Rotation paths and how fast each direction turns (deg/step):
Each turn is a multiple of 5 degrees from 10 to 175, or 0.
Each row of a path follows its step; steps can be skipped.
Rotation 1:
step 0: [ 37 -15 -21  16 -29  -8 -19 -17 -19  30  -9   2  29 -50 -11 -16  -9  15
  37  39  10   4   4  -1  10 -23   7  17  29  22]
step 1: [ 21  29  14 -44 -22  -6  32 -11 -12  15 -10 -13   2  22   2  39  29   3
   8  40   0   2   1 -33   0  28 -35  17 -22  -4]
step 2: [ 14 -29 -59   5  -5   9   9 -21   3  32  -5  -4 -11 -18  40  15  26   1
   4  -4 -18  18 -15  15  35 -15 -13 -39  22 -15]
step 3: [-13 -16  14   6   2  -6  13 -13 -27  24   5  -1 -10 -49   3 -32   8   3
 -23  39   8   8  19 -14   3  29 -51  34   1  34]
step 4: [ 19 -26   2 -36  15  -3  -9 -43   9  17 -17 -34   9  30 -13  -1  -3 -31
  -6  25 -17 -15  -2 -28  26  17 -11 -51 -11  -9]
step 5: [ -5   9  -9 -18 -43  17   0 -52 -15  11   4 -12  -9 -33   4 -32  17  -4
  -6  -9  32  18 -32  34  33 -12  12  15  18  21]
step 6: [ 42   4   7 -21  -2 -11 -16 -17 -38   5  -8 -10   9  -4   5   4 -32  20
  16  73  -1   7   4  -9 -31  -6 -22 -10   7  26]
step 7: [  7  19 -18 -17 -30  10  20 -22 -15  36 -35 -32   5 -16 -20  43  31   1
  -5  10 -17  -3 -10  -7  35  11  11   4  -5 -45]
step 8: [-17  -6 -31  -7 -18   2   6 -10 -35   9   2  26  -5 -12  58  -5  31   1
  11  17   0  38   6 -12   2  13 -19 -19  39  38]
step 9: [ 20 -31  24   0  34  24  -6 -18 -27  39 -30 -11 -16 -12  -3 -11  -2   4
 -18  34  -9  -4   6  -4   7  11 -58   9 -19 -32]
step 10: [ -5 -30 -27 -35 -18   4  13 -18 -12  -2   9 -40  14  -3 -14 -20  14 -15
 -20   1  16  22  16 -24  51  30  33 -27   6  13]
step 11: [-13  -3   5 -42 -12  -5 -34 -42  -1  28 -29   7 -10   2  16 -30  -4 -15
  -1  28  35  12 -26  16 -23 -24 -28  16  25  10]
[-11   5   6   4   3   5 -12   0  10   2  -2  -1 -13   8   5  12  -6  -5
   8  16  10   8  10  -3   1   3  -4  10   1  16] : 140
[ -3  -1   6   6  -8  -8  -6   9  -6  15   2   3   2  -6  -6   4   6  12
  -5 -12  15   0   3   1  12  -1   6  -9  10  14] : 140
[  0  15  12 -10  11  -6   0   6 -11   5   7   8   6   0  -2  -3  -3  -6
  -2   6   4  -4   7 -10  -1 -17 -17  -3   0  -5] : 135
[  3  -5   2   1   7  -3   0  11   3  -4   0 -12   4 -17 -15  -2  -9  11
  -2  15 -10   0  17   6   2   4   3   4   4  -3] : 115
[ 14  -8   8 -15  -3   8  -9  -2   3  -8   3   1   8   9 -12 -14  -4   0
  11  -1  16   5  -2   4   8  -3   5   6  -2   1] : 65
[ -8   1  -9  -2   4   6  -4  -4  14  11  16  -6  -3   4  -5 -15  -8  12
 -12  -2   2   1  -7 -14  -3   5  -7  -2   3  -2] : 55
Rotation 2:
step 0: [ -3   4 -18 -14  14 -21  -1  20  -2 -28  19  24  34 -16 -15  -3  14  -1
   5 -38 -11  13 -26  48 -14  33  14   3  16 -17]
step 1: [ 17  -6   7  51   2  -2  -9 -10 -10  23   0   0  -1 -13  14  18  16  31
  27  10 -33 -10  26 -29  -7   5  44  21 -14  -1]
step 2: [-22 -38  22  -5  -1   2 -10  10  25   2  18  34  10  31  -4  -2 -10   3
  14 -26  31  50  -1  -7  -5 -23   0  -2  27  27]
step 3: [ 12  17 -16  -2  16  13  10  -2  33 -17 -11 -14  29   1  35  22 -43  16
   9  -3 -31  13 -15   0   5  23   5 -21 -18 -38]
step 4: [  3 -10 -10   4  -6  -2  -5  16 -13  17   5  16  33 -42  16   4  21   7
  33 -20  33 -17  25  20  -3   1  -9  52  19  -3]
step 5: [ 31  -1  23 -11  24  -1 -11 -52  17  -9   7   0 -18  22  12  14   4   6
  -8 -12   2  34  19   1 -19   7  44  13 -23  27]
step 6: [ -4  -1  20  12  -4   0 -12  17   8  20 -36   4  19  10   4  25 -30  -7
  29  35   3  38 -23  -4 -11 -15 -49  13  10 -10]
step 7: [  7  31 -33 -17  11  37 -17  -9  21 -11  22 -15  25  11  24  -3  -2  18
 -10 -29  39 -20  13 -14  13  25 -23   7 -13   6]
step 8: [ 19 -15  -6 -26  16 -27   3 -20 -19   6 -10 -33  -6 -31  -4  35   9 -12
  18   9 -14  16   9  54  17   3  -2  27   8  20]
step 9: [ -9  56   0  31   1  -7  -5 -32   2  24 -11  32 -13  28  -5   5  -2  17
 -10  23  20   2  -7  -9 -34   2  -1  25  -6  22]
step 10: [  7 -15  16 -23  -2  -1 -39  27  -8  -8 -12 -42   1  19  -6  -8  -2  27
   5   2   8  23 -21 -16  31  29 -38 -16   8  25]
step 11: [-28  35 -50  10  50   1   3  -7   7   3  31 -12  10  -7   1  31   9 -11
  -6   3 -20 -18  -6  15  14 -24 -23  -3   2   2]
[  3  13   1   6  -7   9   0   4  -8  24  -2   5   6   1   8 -12  -4   1
  13   4   4 -14  -7  -7   3  -4   6   5   2   0] : 135
[  2   5   9 -24   6   2  -4   6 -13   3  10 -11   4  11   1  -3  -4   5
  -7  -5  -1   5   8   2  -4 -10  11   0  11  -3] : 135
[ -4  -7  -5  -6   6  -4  11  -1   2  12  -5   3   0  -4  14   2  -1 -14
 -14  -7  -8   5  -4  -8   2  -5   4   4   2  21] : 115
[  6  -2  -7  -1  -6   5  -1   5 -15 -16  -5   9  -7   5  -4   8 -10   2
  -3  -8   0  -5  -9  -3  10 -15   4  13 -10   1] : 0
[-17   8   5 -12   8   5   3  10   4 -11 -10  -2   2  -6   6 -14  -7   8
   6  -3  -2   4 -10  -8  -3   3 -12  -3  -9   0] : 100
[ -5   0  -5  -2  -4  17   7  -5  -2   9  -7   0   0  -1  -8  12 -11   3
   4 -17  -3  -4  11   7   2  -1  -9 -18   4   4] : 85
